(in the rows, 128 means zero)
Each path below is one point turned by a fixed rotation once a step. After each direction that follows a path, write how fast that rotation turns it, in degrees a step (0 if it stays still).
Each turn is a multiple of 5 degrees from 10 to 175, or 0.
Each row of a path follows its step; steps can be skipped.
path 1
step 1: [129 130 127 111 135 132 118 112 127 133 120 123 132 137 126 128 131 131
 130 132 127 126 126 132 124 123 132 133 126 126 132 130 131 140 115 131
 140 135 144 134 137 134 133 125 141 117 128 120 136 116 126 132 120 122
 134 141 127 111 129 133 129 138 139 124 120 138 132 136 129 132 124 130
 133 118 126 135 138 130 128 129 119 119 108]
step 3: [142 129 112 126 139 126 131 120 131 125 118 130 130 120 121 132 133 125
 133 123 127 121 131 123 117 130 138 145 128 119 140 134 129 124 133 136
 119 139 127 124 123 128 128 120 136 123 117 126 138 138 125 133 133 137
 128 125 134 120 113 139 122 118 130 133 136 127 117 123 141 117 123 122
 138 136 139 124 133 127 133 135 139 121 125]
step 13: [122 123 128 124 123 128 123 119 137 133 132 118 133 136 135 123 128 136
 123 124 118 111 140 125 123 119 124 128 117 127 140 128 118 134 132 137
 124 124 145 129 123 144 128 121 133 121 130 119 128 129 139 131 126 124
 130 131 116 114 130 142 121 122 123 135 127 126 129 115 140 133 129 139
 134 142 118 131 142 134 120 121 129 128 124]
step 18: [136 126 118 125 121 125 133 123 133 119 120 121 146 136 128 119 126 132
 131 118 120 122 124 108 131 133 121 141 133 122 125 131 127 126 128 128
 130 133 124 124 126 133 125 127 122 121 125 118 127 125 124 107 120 124
 113 124 125 121 117 136 120 125 130 130 136 129 133 126 136 121 136 107
 135 130 135 134 127 137 130 121 128 111 125]
step 19: [121 124 123 127 142 134 122 121 131 125 128 124 118 115 140 128 130 129
 131 116 126 137 127 141 111 128 116 142 131 124 138 129 113 126 130 128
 124 125 138 117 137 129 133 126 142 124 127 121 140 125 124 125 124 138
 140 129 120 121 121 132 122 138 132 134 131 120 123 112 130 115 123 135
 128 132 128 142 130 127 126 125 126 127 120]
step 24: [130 119 113 119 137 124 132 124 134 129 122 121 135 122 112 136 122 138
 129 127 123 122 136 122 123 127 129 131 132 123 131 145 135 139 132 118
 137 123 132 126 110 126 117 130 138 122 122 120 134 121 133 130 128 124
 132 127 123 115 126 140 108 127 134 130 133 132 126 120 118 129 134 135
 134 129 130 123 128 142 119 128 126 118 119]
step 26: [132 131 129 126 143 141 124 119 132 126 125 126 135 113 127 123 139 134
 136 130 130 117 117 131 105 132 131 146 117 123 131 118 126 124 126 136
 124 112 129 136 134 135 129 134 125 121 128 125 135 132 145 133 129 130
 117 123 137 123 118 126 123 120 146 121 136 132 128 137 127 126 131 123
 123 128 122 129 128 122 128 129 125 131 122]
step 27: [128 122 124 120 130 119 132 116 126 116 133 121 132 133 131 129 128 135
 134 125 116 116 126 120 125 130 131 129 118 125 135 128 119 148 120 117
 145 128 139 132 128 128 131 114 132 117 133 123 124 141 116 135 127 129
 130 140 124 123 133 140 130 137 127 124 130 136 121 124 115 141 131 131
 129 122 134 126 127 136 118 130 122 130 112]
[127 129 126 127 127 131 131 130 126 127 130 126 126 129 129 127 127 129
 126 128 128 129 126 126 128 126 127 125 128 129 126 128 128 126 126 127
 130 132 127 127 127 128 130 131 128 125 126 128 128 126 128 131 129 130
 125 129 125 129 124 128 128 127 128 127 128 129 128 129 126 125 129 130
 128 127 129 127 132 132 126 131 131 128 132]	60
[130 124 127 129 126 127 130 128 126 129 127 128 130 130 128 127 128 127
 129 129 126 126 130 125 127 132 126 127 129 125 124 131 126 125 129 127
 128 126 127 128 127 128 126 128 130 127 125 131 126 129 128 130 129 129
 130 131 132 130 126 128 128 128 130 126 130 129 125 127 128 130 127 125
 125 128 131 124 126 129 128 129 127 128 128]	120
[124 127 124 128 131 130 128 130 127 129 129 128 128 131 130 127 128 129
 131 128 128 128 125 128 130 128 126 130 128 124 131 129 129 128 129 127
 132 127 127 127 129 129 127 127 126 126 131 131 128 129 132 131 128 126
 128 127 129 128 132 129 128 128 128 131 131 127 129 128 128 126 128 128
 127 128 131 130 124 129 126 126 127 127 130]	10
[127 125 129 129 129 128 125 131 125 125 132 129 129 129 129 130 128 130
 127 128 127 127 131 128 128 128 128 129 131 127 123 126 131 128 130 127
 129 128 130 126 128 128 131 128 125 131 129 125 128 130 127 129 128 131
 129 131 128 129 131 128 131 131 127 129 127 130 126 128 124 127 128 129
 129 126 129 129 128 127 131 128 126 126 128]	140
[126 125 127 129 127 130 127 126 131 127 131 129 129 125 128 127 126 127
 127 126 126 128 130 126 128 129 128 129 127 130 128 127 128 128 130 129
 126 123 129 125 129 128 125 130 123 126 127 129 128 126 127 129 128 129
 125 128 127 128 128 131 130 123 127 130 125 128 130 128 127 126 128 128
 129 127 126 123 126 131 126 128 128 126 126]	135
[128 126 125 127 127 126 129 127 128 127 131 127 127 129 125 129 128 128
 127 125 129 128 128 125 130 127 130 128 128 131 130 128 127 129 128 130
 129 127 124 126 125 130 129 126 130 131 126 126 127 127 133 127 130 129
 128 128 132 130 127 131 128 130 125 126 129 129 128 128 130 129 127 135
 127 128 128 127 128 128 128 125 128 127 127]	100
[131 128 126 127 129 126 124 128 128 129 128 131 128 131 126 128 128 127
 128 128 127 128 126 131 127 128 130 128 128 125 130 128 130 126 127 126
 128 128 126 127 132 126 126 130 127 126 128 123 131 124 128 127 128 127
 128 127 127 133 126 131 128 129 128 127 128 125 127 125 129 127 129 128
 129 127 130 125 129 129 131 128 125 129 128]	20
